In the rows, 128 means zero.
runs of hidden systems:
run 1, N (10 x 26):
[[161 173 181  74 116 103 146 140 164  61 153 139 146 110 149 182 130 181
  144 172 171 130 125 112 129 170]
 [181  95 129 103 107 137 158  46 144  96  77 159 106 129 124 116 130 112
  103  91 113 137 113 189 145  95]
 [135 129 109 124 205 104 105 155  85 182 150 142  89 156 112 136 121 132
  155 165  80 150  97 142 167 109]
 [ 81  84 113 145  75 157 148 167  86  97 134 143 142 109 110 117 110 135
  142 130 155 145 135  65 132  91]
 [ 83 137 142 158 132 117 121 113 154 148 110  64 154 113 158 105 141  83
  120  96  86 106 161 164 118 132]
 [176 169 119 152 145 137  97 147 130 168 152 131 123 134 118 141 144 138
  113 140 198 112 103  94 110 171]
 [125 121 140  85  87 123 155 128 160  68 123 168 135 146 140 137 108 168
  135 128 101 143 168 129  95 148]
 [136 137 138 116 155 113 136  71 125 121 119  90 111  96 136 140 145 115
  129 125 129 117  85 177 185 105]
 [157 101 112 154 152 139 118 159 106 165 128 199 119 176 104 114 111 108
  118 135 129 142 121 109 116 113]
 [ 71 109 129 103 105 125 130 158 124 103 138  71 124 110 123 139 122 166
  161 136  99 151 160 115 126 118]]
run 2, Z (10 x 26):
[[ 30  80  85 202 133 134 103 159 121 132 103 132  91 135  88  66 111  49
  114  73 146 166 109 152 142  67]
 [109  95 122 154 173 153  88 184  93 204 166  92 166 128 140 131 147 130
  172 148 131  95 164  42  77 176]
 [123 199 151 143  26 134 133 141 155  83 130 135 149  96 154 101 130 127
   79 121 187 116 129  99  77 164]
 [188 155 133 108 172  98 137  74 186 134 102 122 153 139 168 158 149 125
  158 118  94 113 171 181 130 183]
 [168 164 117  89 115 133 139 110 105 125 150 146  79 150  89 149 110 192
   86 154 134 135  63 147 169  93]
 [ 66  58 137 119 156 110 149 138 137  73 112 158 128 137 123 131 103 105
  169 117  98 162 147 147 154  86]
 [123  94 131 156 137 164 106 120  79 195 132  63 126 104 117 108 151 101
  109 125 126 100 104 108 132  95]
 [113 146 115 159 119 112  98 197 143 126 137 175 121 143 125 104 120 104
  136 127 166 160 138 102  82 168]
 [150 139 137 105  89 140 154 103 129 126 125  85 174 102 160 148 144 162
  145 133 104 103 177 104 111 158]
 [143 188 116 138 131 103 128  89 149 115 122 155 106 123 135 119 130 112
   97 114 151 123  82 177 156 137]]
run 3, Q (10 x 26):
[[131 150 179 110 125 106 152 115 171  91 118 111 150 126 147 152 122 125
  113 138 109 122 141 167 140 118]
 [173  91 110 116 154 150 112  93 119 150 119 125  93 134 102 129 147 132
  123 113 151 127  99 137 128 123]
 [112 130 132 119 123 107 136 175 110 117 139 175 115 149 127 121 100 132
  136 157  89 161 135 123 129 113]
 [111 109 111 141 108 140 146 103 118 116 107  87 146  82 134 129 143 115
  155 107 142 125 142 117 158 113]
 [123 151 125 154 150 127 101 137 121 177 139 140 122 150 136  99 132 105
  100 124 111 106 115 134 103 146]
 [132 146 123 122 116 123 136 159 152 102 134 117 141 132 112 166 117 162
  145 141 164 147 153 107 135 135]
 [119 111 145 104 115 138 135  75 125 109 127 138 130 113 152 107 139 124
  109 107 113  93 113 143 107 140]
 [158 144 143 139 169 109 115 152 136 153 125 120 114 144 112 147 125 108
  126 151 131 149 116 150 155 108]
 [129  92  97 116  93 153 136 129 117 115 124 149 121 135 112 122 121 157
  140 113 129 142 147  99 105 132]
 [ 90 154 153 130 137 101 127 124 118 121 136 114 131 100 159 114 132 105
  132 140 100 122 111 150 147 126]]
run 4, Q (10 x 26):
[[ 98 122  84 174  88 147 146 101 145  95 105 143 190  79 163 113 149 100
  165  79 195 106 168  82 118 179]
 [122 207 157 128 157 116 117 110 152 184 156  87 146 166 150 137 124 147
   66 142  77  61 119 171 119 146]
 [154 109 117 115 148 134 115 146 182  77 130 155 101 150  76 172 122 158
  139 118 238 160 107 120 129 140]
 [119  74 188  70 114 134 158  97 103 103 130 155 140 135 161 114 117 138
  114 143  34 105 138 139 102 106]
 [156 135 117 158 146 110 109 139 117 149 101  74  83  91  98 124 145  80
  138 130 165 179  89 155 185  84]
 [135  99  84 139 110 147 127 153  95 163 133 194 145 157 138 104 118 139
  149 125  94 129 172  73  75 163]
 [ 70 204 133 131  96  97 144 131 137  91 139  65 137  84 148 141 126 144
  129 138 126 127 122 149 176 120]
 [161  93 122 158 175 159 115  88 146 158 117 163 149 149 130 123 143  92
  114  92 180  81 119 119 103 158]
 [117 160 151  94 114 112 130 176 146 123 151 108 108 172 100 156  93 188
  102 163  82 152 142 145 116 108]
 [127  69 133 112 125 137 129  89 121  73 112 138 116  71 138 117 156 105
  166 104 185 134 101 114 135 139]]
run 5, X (10 x 26):
[[ 73  67 123 148  77 150 159 142 159  49 104 198 177 134 134 112 103 106
  144  85 165 135 180  88  92 129]
 [133 154 162 106 152 119 112  93 110 185 138   4 128  92 162 133 163 136
  125 146  54  90 129 160 134 135]
 [181 163  95 168 132 129 107 145 156 122 126 225 110 159 103 118 125 105
  105 112 237 145  89 113 113 161]
 [ 93  89 149  68 102 128 169 136 132  97 131 111 154 154 137 156  97 194
  149 145  20 133 198 130 116 106]
 [135 161 117 141 142 116 106  72 100 129 126  93  81  56 134 101 171  86
  122 113 192 120  36 156 181 128]
 [144  88 127 167 166 139 133 190 147 166 118 208 166 220 105 139  86 106
  120 134 105 138 180 110  99 109]
 [ 73 149 120  83  56 132 121 132 116  89 146  20  96  61 125 130 144 195
  145 130 130 146 129 112 123 137]
 [163 118 161 159 186 118 128  80 118 143 117 215 161 120 180 102 150  33
  123 123 148  82  93 135 131 153]
 [153 163 105 135  98 138 137 182 175 160 116  68 125 192  68 177  92 193
  105 136 104 167 191 142 128  94]
 [ 79  97 106  77 120 123 109  78  87  71 155 167  81  66 162  85 158 145
  170 107 146 117  73 106 106 186]]
run 6, C (10 x 26):
[[160 115 123 153 164 117 101 207 125 155 126  67 123 106  96 165 142 113
  190 160 178 188 149  87 153 121]
 [107 124  94 122  33 159 142 107  81 124 131 180 135 109 155  68 125 146
  107 106  94 109 138  86  71 153]
 [135 216 158 160 169  79 127 127 177 137 125  79 167 107 166 158 144  94
  137 143 142 109 137 167 170 155]
 [155  88  63 120 130 179 126 105 136 148 130 166 108 195  74 142 112 190
  108  94 156 115 131 113 106 132]
 [ 50 140 191  83 139  81 129 150 131  67 159 119 115 108 161 123 116 133
  139 159  79 134 111 158 135 123]
 [191  74 129 161 131 169 142  94 121 139  89 114 146 107 101 142 146  86
  121 107 192 125 114 111 159  83]
 [118 137 127 121 121 101  95 185 119 164 135 147  96 162 133  87 116 122
  127 143  47 165 157 137  68 150]
 [127 158 105 130 110 126 145 115 109  94 140 106 146  59 142 154 151 147
  172 138 200 125 109  85 178 150]
 [143 134 133 150 109 144 153 101 148 152 103 170 163 184 136 111 104 111
   69 105  78  93 157 158 104 113]
 [100 137 110 109 189 103  87 148 149 134 152  60  86 124 108 158 142 159
  169 134 147 148 115 149 148 148]]
run 7, P (10 x 26):
[[126 153  32 115 104 174 156  58 108 144 149  87 152 120 119 171 138 234
  149 101 151  69 142  92 161 161]
 [ 30 157 156 135 171 100 136 116 153  83 161 209 134 177 143 116  85 117
   73 118 119  77  78 177 147 112]
 [143  47 166 136 175 167 115 155 170 145 114  33 133 155  62 184 128 132
  122 121 172 133 147 125 132  68]
 [132 101 150 101  87 124  76 133 102 127 125 150  49 104 136  41 149  89
   95 115 104 159  85 145  43 148]
 [192 154 161 138 136  86 148 176 116 122 114 126 166  77 160 163 143  91
  199 190 135 180 159  95 171 136]
 [160 151  36 143  51 166 157  66 111 156 103 149 141 136 128 106 128 167
  112  82 104 108 161 121 117 149]
 [ 45 181 121 115 206  79 124 134 135 111 179 148 128 145 152 154 109 156
  156 151 109 101 101 154 176 154]
 [124  68 149 155 114 193 151 127 138 120 121 117 165 156  78 154 107 132
   77 110 195  93 124  96 131  65]
 [ 98 113 161 102 146  97  80 132 164 131 118  88  69 136 134  85 141  99
  113 107  69 153 128 198  73 145]
 [200 124 154 132 139 129 120 164  87 139 138 137 127  81 129 143 154 105
  158 177 200 151  92  66 140 136]]
run 8, N (10 x 26):
[[186 191  77 146 136 102 150 109 127 129 118 179 133 122 134 151 129 129
  154 139 164 147 115 133 189 146]
 [112  91 101 109 127 157 164 106 123 127 129 156 141 183 104 155  91 184
  113 118  82 109 151 131 140  92]
 [ 42 122 131 139 178 110 104 135 132 104 151 100 101 117 114 123 125 112
  132 117 154 125  83 154 163 106]
 [153  63 177 154 140 157 114 160 123 148 118 140 161 133 127 118 136  75
  121 130 154 119 143  85  82 121]
 [132 162 136 104  83 110 100 152 144 133 127  64  90 107 131 111 142 148
  126 131  98 164 148 144  86 154]
 [169 165 111 132 118 121 150  90 102 124 128 173 152  85 171 122 150 114
  155 137 150 111 113 104 151 169]
 [152 153 113 134 109 132 160 130 154 138 111 140 142 186  99 154  92 157
   95 128  94 136 158 157 148  89]
 [ 72  99  83 114 177 129 109 100 118 114 153 121  96 123 115 131 135 156
  162 103 150 114  95 135 154 142]
 [108 103 198 148 136 135 136 165 122 119 136 158 163 139 136 122 109  84
   97 154 134 111 117 107 117  91]
 [143 107 115 126 115 130  97 143 157 139 102  56  94 112 105 121 148 121
  145 105 135 174 155 143  99 138]]
run 9, C (10 x 26):
[[195 156 106 126  91 152 125 158 171 113 127 136 108 167  65 167 115 186
   97 127 217 156 127 108 111 133]
 [ 85 101 129  64 124  96 148  79 134  69 121 164 117 118 174 109 124 143
  166 114  40 130 151 172 117 154]
 [183 158 148 155 162 128 139 113 104 162 123  93 125 109 105 158 137 101
  103 156 169 121  68 144 213  67]
 [ 89  69  83 153 121 141 121 183 132 137 115 177 124 186  97 104  95 125
  144 104  96 167 185 110  85 118]
 [ 90 152 162 101 116 118 119 119  86 123 164  50 133  47 172 125 162 142
  150 156 123  98  99 103 142 150]
 [175 140 128 190 114 148 136 119 166 136  93 189 160 161 116 116 120  74
   75  96 193 117 129 131 113 124]
 [125 127 119  73 150 107 106 148 151 145 144  79 101 152 127 152 130 192
  173 142  58 152 177 144  94 173]
 [116 150 120 124 103 131 147  82  93  78 141 172 109  84 132 116 131 131
  109 126 195 107  45 123 178 113]
 [148  96 161 155 154 123 150 154 166 151  92 132 177 180 126 149 101  89
  122 132  68 137 198 155 126  86]
 [100 117  77 109 127 139  78 130  90 154 156  60  55  93 100 108 154 167
  152 118 142 145  89 116 118 147]]
run 10, P (10 x 26):
[[132  99 125 120 123 136 114 175  97 154 147 180 122 156 128 107 116 136
  135 148  91 141 145  85  77 146]
 [100 159 141 117  83 114 150 122 133  83 124  74 144  68 148 140 137 140
  149 135 137 137 138 128 156 125]
 [156 137 108 167 158 139 128  91 134 171 114 166 152 149 141 116 136  93
  107 102 140  88 123 138 126 146]
 [118 147 128  96 133 119 120 173 143 126 158 115 105 166  98 159 103 191
  125 154 113 148 136 128 121 128]
 [101  77 141 119 115 144 138  88 125  76 118 136 131  89 139 112 142 107
  138 102 166 114 106 120 130 126]
 [166 155 154 151 147 110 127 143 131 178 112 117 130 148 129 126 124  90
  102 146  82 136 134 163 141 100]
 [127 119  79 122 115 140 105 155 126 128 138 124  99 126 103 129 136 165
  161 120 167 159 136  93 104 160]
 [103 128 170 112 109 119 157 104 104  99 136 154 158 102 172 115 124 114
  124 143  88 100 125 126 134 122]
 [152 161 101 169 142 127 127 124 163 155 106  90 136 139 104 152 129 119
  119 112 161 134 137 151 162 116]
 [114  95 117 101 143 140 104 133 113 139 156 168 101 158 123 110 123 159
  126 124 111 117 121 110  78 157]]
run 11, X (10 x 26):
[[ 77 135 119 140 117 126 101 168 109 121 154 158  97 131 118  95 116 128
  115 129 150 139  98 108 101 136]
 [129 101 172 129 132 130 149 133 138 111 121 103 180 106 152 155 134 114
  153 139 129 113 162 106 131 125]
 [157 150 115 140 107 137 108 101 137 161 115  99 103 128 125 103 144 120
   90 105 126 123 119 154 100 142]
 [144 146 119 112 151 102 126 156 135 117 146 183 127 150 134 145 118 145
  159 152 130 146 135 116 125 159]
 [119 120 131 118  89 146 165  93 120 101 116 112 142 113 126 137 119 149
  114 122 119 114 128 135 159  89]
 [110 119 114 145 178 111  97 122 132 153 125 125 101 133 128 110 137  92
  138 110 121 133 110 160 132 134]
 [139 121 134 132 120 147 129 173 115 135 147 136 138 146 105 147 113 151
  122 152 154 132 131  81 118 117]
 [ 95 122 146 120  91 122 132 112 140  93 116 108 132  97 152 107 135 113
  127 109 111 128 142 141 110 136]
 [182 146 126 141 168 124 117 114 123 173 124 124 131 128 135 137 145 113
  132 138 132 117 119 133 139 143]
 [119 143 106 126  92 133 137 149 141 111 131 161 120 160 106 128 102 161
  111 123 133 146 139 121 116 124]]
run 12, Z (10 x 26):
[[ 49  82 125 159 131 146 104 198 120 138 149 128 144 149 114 109 109 119
  138 122 133 127 158  78  85 123]
 [118 141 158 140  98 141 111 123 134 133 133  77 158  76 166 109 162 106
  123 119 159  94 139  93  83 173]
 [202 190 134 136 119 108 126 123 165 140 114 167 139 143 149 129 132 115
  105 132 143 129 137 147 104 173]
 [156 150 111  78 115 115 150 111 142 105 128 122 110 141 116 165 119 194
  144 141  97 148 143 151 148 131]
 [100 108 125 115 143 124 150  85 103  98 127 155 113 114 130 123 121 116
  129 122 119 120  87 153 180  89]
 [108  93 131 165 169 138 117 164 127 163 124 113 134 158  96 134 113 100
  121 126 126 135 133 128 144  82]
 [ 98 101 118 124 109 147  97 154 115 133 146 110 109 117 119 104 136 141
  134 118 144 131 130  90  77 153]
 [142 158 163 141 108 113 137 135 126 125 125 142 166  97 173 117 138  93
  131 145 131 116 140 109 114 158]
 [179 163 101 135 112 129 134 110 162 144 106 111 128 144 116 145 132 143
  116 114 135 136 151 152 132 140]
 [112 137 111  91 146 113 132 111 118 111 151 159 102 141 132 136 118 170
  140 137 106 126 105 141 141 140]]

runs to name:
run 13 (2 x 26):
[[167 130 164 113 138 123 165 118 166  77 115 117 158 122 118 192 124 145
  142 146 178 133 133 132 177 106]
 [128  84 108 111 119 143 114  88 117 149 107 128  78 144 111  84 130 118
   99  92  75 134 115 171 100 108]]

X
run 14 (2 x 26):
[[ 51  86  62 141 109 148 107 131  92 110 142 187  88 130 110  72 117 131
  138  87 151 136  99  99 103 133]
 [ 92 131 203 147 153 112 143 169 142 129 132  74 193 113 162 155 125  91
  139 161  98 107 169 122 142 108]]

N
run 15 (2 x 26):
[[157 121  58 169 182 138 132 112  81 189 117 135  89 155  69 141 116 118
  128 125 138 148  76 153 224  52]
 [  6  75 103 156 121 139 110 212 104 109 159 154 119 153  98  99  89 133
  146 122 129 153 141  80 105 102]]

X
run 16 (2 x 26):
[[ 86  29 168 155 161 134  92 175 117 121 118 105 140  80 142  97 155  43
  182 117 156 150 143  83  91 134]
 [194 173 166 158  63 151 120 165 114 193 121  71 166 108 148 112 149 107
   84 155 118 115 160  88  75 140]]

X
run 17 (2 x 26):
[[135 128 153 108 119 102 157 120 147  95 109 174 145 143 153 128 112 115
  129 136  77 139 154 156 127 125]
 [148 130  98 133 143 131 125 108 113 156 119  75 103 111 101 143 140 138
  138 124 133 142 112 143 172 104]]

C
run 18 (2 x 26):
[[163  76 139 117 145 147 139  92 150 102 108 180 123 152 113 133 126 120
  116 106 157 124 112 141 121 121]
 [115 131 158 113 136 111 112 162 113 152 139  85 104 133 125 122 122 130
  122 156  66 148 131 145 123 102]]

Z
run 19 (2 x 26):
[[123 100 162 111 128  93 163 138 192  34  96 172 165 124 152 158 116 105
  177 122 139 167 182 142 136 138]
 [179 115 107 108 119 159 125  64  77 198 118  61  95 110 118 116 152 148
  103 121  73 106 104 151 144  97]]

X
run 20 (2 x 26):
[[121 157  43 175 128 126 118  76 143 161 100 130 139 118 150  99 148 102
  148  67 132 111 152 147 132 179]
 [134 176 149 123 156 132 138 154 135 149 175 143 163 178 124 177 101 185
  100 169 134  81 125 104 133 137]]

N
run 21 (2 x 26):
[[113  88 123  92 138  98  73 174 174  84 117  93  44 116  94 115 144 128
  174 112 153 219 133 155  85 156]
 [182 101 146 115 100 145 160 100  30 162 130 175 162  83 180 101 148 109
  147 167  75 103 122  70 129 128]]

Z
run 22 (2 x 26):
[[114 203  95 135  83 129 178 114 154  84 146 226 157 187 120 147  75 185
   76 124 147  98 120 133 150 125]
 [ 71  56 127  98 210 136 130  79 176 105 129  76 128 158 106 175 124 160
  155  91 117  99 140 173 159 109]]

P
run 23 (2 x 26):
[[168 112 170 125 186 134 130  98 148 164 117  49 155 122 131 173 151 119
  131 135 119  95 138 150 155 113]
 [148 140 100 129 100 133  98 148 129 131 131 183  70 158  93  93 120 133
   91 116 162 158  89 129  87 140]]

P
run 24 (2 x 26):
[[129 171 157 182  90 134 129 146 166 136 115 167 167 156 145  97 114  77
   56 111 148 100 138 134  85 134]
 [164 126 134  78 165 117 101 130 173 136 137  66 112 137 123 174 149 183
  164 135 124 133 161 138 102 182]]

P
